Turns in one plane each, and the order they were made in; the first pair answered:
J481:
[3,-6,-5,18,0,-32,10,23,1,-14,8,-2,11,-5,-6,-8,2,-10,26,4,15,-27] |-> [-1,-9,-1,-1,-15,-22,11,22,2,-10,10,7,15,-17,3,-5,7,-21,24,11,15,-16]
[9,-2,9,6,16,-6,-4,6,0,5,4,-15,12,4,-1,-6,-18,13,0,23,11,16] |-> [5,-7,16,3,9,0,11,6,2,4,6,-7,17,-8,0,-3,-5,13,6,29,8,11]
[-4,17,-7,19,-9,-1,9,-19,2,3,-12,-6,-17,9,-15,4,14,20,-3,-19,-7,-13] |-> [-16,7,5,-12,-26,14,12,-16,3,9,-10,18,-7,-12,-2,4,20,5,-2,-8,-15,-2]
[8,3,-4,20,10,9,7,-30,10,-2,12,-5,-8,10,-10,11,5,16,-3,-10,9,-6] |-> [-3,-11,8,-1,-7,16,11,-27,6,7,14,18,-1,-8,-3,14,17,8,1,-4,2,2]
J896:
[1,10,8,11,31,-19,-16,-3,-18,-2,4,-5,3,23,7,3,-17,4,-11,4,1,11] |-> [-14,19,14,8,16,-17,14,-8,-32,4,-9,2,13,19,-3,-1,6,8,-2,9,-4,-6]
[-40,-3,-8,-2,-22,31,34,-31,6,16,-11,33,-12,-20,-16,2,53,-7,9,-14,-29,-28] |-> [-2,-52,-3,-14,11,45,-19,-15,31,4,42,27,-8,-22,13,31,7,-29,2,4,-14,9]
[-33,17,8,-12,21,-38,-3,3,-16,-2,-27,-18,-20,-24,5,-19,-11,-12,-3,22,-17,5] |-> [-25,-10,20,-29,14,-27,4,7,-16,-4,-11,-6,-6,-38,13,-3,1,-13,6,41,-14,0]
[3,-8,-10,6,13,-6,-11,16,8,-23,8,1,22,4,-8,12,-21,16,-2,-4,31,-7] |-> [-4,15,-17,15,6,-15,2,12,1,-18,-14,-4,17,3,-25,0,-9,23,0,-9,23,-15]
J916:
[12,10,-19,-28,-18,12,-5,-18,-2,5,-13,7,5,-23,13,-13,-2,0,-15,-15,6,7] |-> [10,11,-20,-22,-17,12,3,-29,2,9,-13,2,-10,-16,9,-8,6,9,-20,-17,4,2]
[21,-39,-18,-40,-23,41,-14,0,11,3,45,25,37,7,23,24,-3,11,35,-13,16,-20] |-> [8,-27,-16,-50,-33,41,-28,0,17,11,42,24,27,6,28,16,-5,-7,30,-17,9,0]
[-11,5,5,-7,-14,-15,17,-22,-1,7,-16,19,-1,-5,-11,13,35,-9,-4,-20,-10,-39] |-> [-6,-4,7,-15,-11,-14,20,-15,-3,4,-20,25,9,-7,-7,17,32,-11,1,-13,-7,-42]
[5,-12,-5,-53,-4,-25,-41,36,-3,2,-4,27,8,-24,13,-18,-3,-30,3,3,-5,-1] |-> [-17,10,-15,-34,-10,-19,-44,11,13,25,0,14,-21,-17,7,-27,8,-35,-19,-22,-19,19]
Now pairs of rows:
Each pair is 2 to 4 turns apart.
[-34,28,6,22,-7,7,-7,-9,-8,19,-7,-36,-9,33,-22,-18,4,7,-20,6,-19,4] |-> [-3,5,0,15,13,3,-40,15,-9,1,10,-40,5,38,-5,-5,-31,-8,-18,17,-8,11]  J916 J896 J916 J896
[-22,-1,7,16,-17,-9,-15,-34,8,28,-2,3,-28,3,-4,-16,1,-4,-14,0,-21,24] |-> [-3,-7,15,40,1,-18,13,-38,1,11,-4,-3,-13,7,-14,-6,12,30,-3,12,-12,-15]  J481 J916
[-2,4,-17,37,11,12,19,-18,-3,13,-24,-8,-16,4,-23,0,23,25,1,-19,1,-23] |-> [-1,5,-26,13,7,-3,-38,15,5,9,-19,-15,-10,4,-4,-17,-27,-24,-11,-24,1,29]  J896 J916 J916 J896
[11,-1,-37,7,-10,5,-34,-19,9,-16,15,-8,-37,1,24,14,-9,-8,-4,-39,4,9] |-> [19,7,-45,21,-6,-11,-31,-12,6,-22,-1,-15,-32,6,16,8,-7,5,3,-36,8,-9]  J896 J916 J896 J896
[-15,12,-27,18,-10,-2,20,-35,8,5,16,-1,-22,6,10,12,3,-1,2,-21,-6,-11] |-> [-17,22,-28,23,-10,-16,21,-22,-5,-4,1,4,-18,8,2,7,9,1,12,-24,-4,-21]  J896 J916 J896 J896
[5,9,1,32,19,5,-7,-31,9,9,8,-22,-24,33,1,-8,-6,21,-28,-35,6,13] |-> [17,-9,13,27,25,9,25,-29,-8,3,1,-6,-3,26,-4,8,15,47,0,-8,8,-29]  J916 J896
[-4,-8,18,-31,-22,-1,15,15,-16,12,-2,26,21,-25,-1,-1,10,-6,14,21,-3,-10] |-> [-2,-1,3,-26,-17,-2,-25,13,-2,17,17,8,-3,-12,10,-5,-21,-28,-15,2,-4,26]  J916 J896
[21,-32,6,-28,6,2,-10,26,4,-17,9,18,23,-11,22,17,-22,-24,18,19,3,-7] |-> [23,-6,-15,0,19,-16,-37,23,6,-19,13,-8,-1,10,14,1,-43,-30,-3,0,5,9]  J481 J916
[-16,19,-17,23,-2,-12,9,-21,-7,-3,-28,-5,-7,14,-10,-15,9,14,-2,-26,-4,-20] |-> [-16,9,-15,-18,-12,-24,-21,13,-15,-7,-37,10,11,2,-1,-24,-11,-26,3,-10,-1,4]  J916 J916 J916 J916
[13,22,-12,33,-1,-10,13,-15,16,-1,-15,-18,-12,4,-8,-13,3,-4,-11,-15,14,-9] |-> [19,-21,8,-14,-16,9,4,4,10,-4,3,14,17,-21,20,9,4,-31,7,15,20,0]  J916 J896 J481
[10,-17,-4,3,13,-11,-14,36,-11,-10,8,2,1,17,-8,0,-25,0,-2,12,16,5] |-> [-23,-5,-2,-6,-12,4,-7,10,-4,18,11,7,-11,5,-3,-2,-8,-14,-17,-6,5,35]  J481 J481 J916 J916
[-32,16,-8,16,1,-7,21,-1,-24,13,26,-7,4,9,-17,-19,9,6,-10,-15,16,-4] |-> [-16,1,3,3,6,-19,21,14,-31,-2,23,-3,23,1,-16,-10,-2,9,5,3,23,-25]  J916 J916
[1,-21,3,-23,-24,14,2,4,-3,7,12,29,4,-22,12,10,21,-20,16,22,1,3] |-> [23,-6,-7,-13,1,-19,-23,35,-7,-18,-9,7,14,-2,3,-5,-15,-16,14,22,8,-7]  J481 J481 J916 J916
[22,-14,20,37,11,32,11,-18,-4,1,20,-10,5,0,2,10,-4,35,-7,25,2,-5] |-> [24,11,6,49,16,5,5,-8,-8,-11,-5,-16,10,11,-13,-6,-13,39,-10,10,1,-17]  J896 J916 J896
[11,-28,11,-20,-3,12,7,7,-2,-9,17,19,21,-19,23,14,3,-9,8,16,7,-11] |-> [-14,16,-19,-3,-11,-7,-25,1,3,-2,-5,-1,-8,-1,11,-13,-16,-24,-17,-27,-1,25]  J916 J896
